Look-ups in named tables: a row name and a column name give one cell, copied from the table.

Miteb.csv
,Lefi,Muz,Koz,Guto,Tipur,Kove
Seku,72,43,52,40,176,165
Ferop,64,51,53,38,181,178
Rul,167,186,178,174,38,58
Pepimo,171,176,183,193,46,59
Kose,61,44,49,43,187,168
Kanol,58,50,56,49,180,180
Nodut,71,44,44,44,187,164
Zil,158,184,167,174,41,57

What is the Guto of Kanol in Miteb? 49
What is the Koz of Seku in Miteb? 52
What is the Kove of Rul in Miteb? 58
What is the Muz of Kose in Miteb? 44
What is the Tipur of Nodut in Miteb? 187
What is the Kove of Kanol in Miteb? 180
What is the Muz of Seku in Miteb? 43
What is the Lefi of Kanol in Miteb? 58
What is the Lefi of Rul in Miteb? 167
What is the Koz of Rul in Miteb? 178
What is the Muz of Zil in Miteb? 184
What is the Guto of Rul in Miteb? 174
What is the Koz of Kose in Miteb? 49
What is the Kove of Ferop in Miteb? 178
What is the Muz of Ferop in Miteb? 51
What is the Koz of Pepimo in Miteb? 183
What is the Guto of Pepimo in Miteb? 193
What is the Guto of Zil in Miteb? 174
What is the Guto of Kose in Miteb? 43

Table Kal
	Keruli	Gur	Muzi	Lep	Kelud	Latu	Puv
Div	93.5	20.1	8.3	57.3	-52.5	5.3	-60.6
Sutevo	31.6	29.4	6.3	-15.1	87.1	-58.6	36.0
Kig	11.0	93.3	-10.6	-37.8	-19.2	-9.7	-32.6
Kas	94.6	53.8	10.3	36.8	9.9	-37.0	11.3
Vut	44.2	-11.4	73.6	83.1	73.8	15.1	82.5
Rek	-5.9	-62.8	-68.0	-59.0	20.3	15.5	-40.1
Vivume	82.1	83.6	31.5	-45.0	-42.2	-8.2	91.6
Kure	63.2	94.0	-21.5	-54.2	-57.8	41.4	-27.4
Dimol	-1.9	-56.3	-3.7	-54.6	43.8	26.5	-21.0
Vakomen	1.7	-62.7	70.6	82.1	-44.3	51.7	5.7

Vivume, Puv: 91.6
Kas, Gur: 53.8
Dimol, Muzi: -3.7
Kure, Puv: -27.4
Vut, Puv: 82.5
Rek, Gur: -62.8
Kas, Latu: -37.0
Vivume, Gur: 83.6
Kas, Puv: 11.3
Kig, Keruli: 11.0
Kure, Muzi: -21.5
Kas, Muzi: 10.3
Rek, Puv: -40.1
Vut, Latu: 15.1
Sutevo, Muzi: 6.3
Vakomen, Puv: 5.7
Vakomen, Gur: -62.7
Kure, Gur: 94.0
Div, Kelud: -52.5
Kig, Latu: -9.7

Table Tozolat
|  | Kon | Bop | Bilizum | Topa | Viz | Zatezi | Ginima | Kimepa | Zezike | Pifa |
|---|---|---|---|---|---|---|---|---|---|---|
| Dezafeb | 83 | 172 | 127 | 164 | 141 | 133 | 123 | 150 | 167 | 122 |
| Naf | 107 | 137 | 154 | 145 | 139 | 135 | 129 | 127 | 164 | 128 |
| Datonam | 110 | 123 | 120 | 133 | 122 | 119 | 153 | 129 | 140 | 120 |
| Ribire | 135 | 108 | 116 | 127 | 113 | 132 | 136 | 127 | 126 | 128 |
| Tubok | 160 | 130 | 152 | 115 | 142 | 137 | 103 | 120 | 112 | 141 |
| Regu | 127 | 139 | 95 | 185 | 101 | 194 | 61 | 168 | 160 | 141 |
| Sos | 138 | 162 | 172 | 141 | 160 | 152 | 79 | 131 | 144 | 144 |
| Zis | 101 | 158 | 154 | 148 | 149 | 131 | 123 | 133 | 162 | 127 |
| Zipo | 135 | 129 | 179 | 134 | 148 | 146 | 108 | 115 | 155 | 139 |
| Tid | 112 | 134 | 136 | 106 | 143 | 87 | 176 | 115 | 119 | 116 |

What is the Topa of Dezafeb in Tozolat?
164
What is the Pifa of Naf in Tozolat?
128
What is the Pifa of Datonam in Tozolat?
120
What is the Bop of Sos in Tozolat?
162
What is the Kimepa of Sos in Tozolat?
131
What is the Zatezi of Dezafeb in Tozolat?
133
What is the Pifa of Zipo in Tozolat?
139
What is the Kimepa of Regu in Tozolat?
168
What is the Bilizum of Tubok in Tozolat?
152
What is the Pifa of Tubok in Tozolat?
141
What is the Kon of Naf in Tozolat?
107
What is the Kon of Zipo in Tozolat?
135

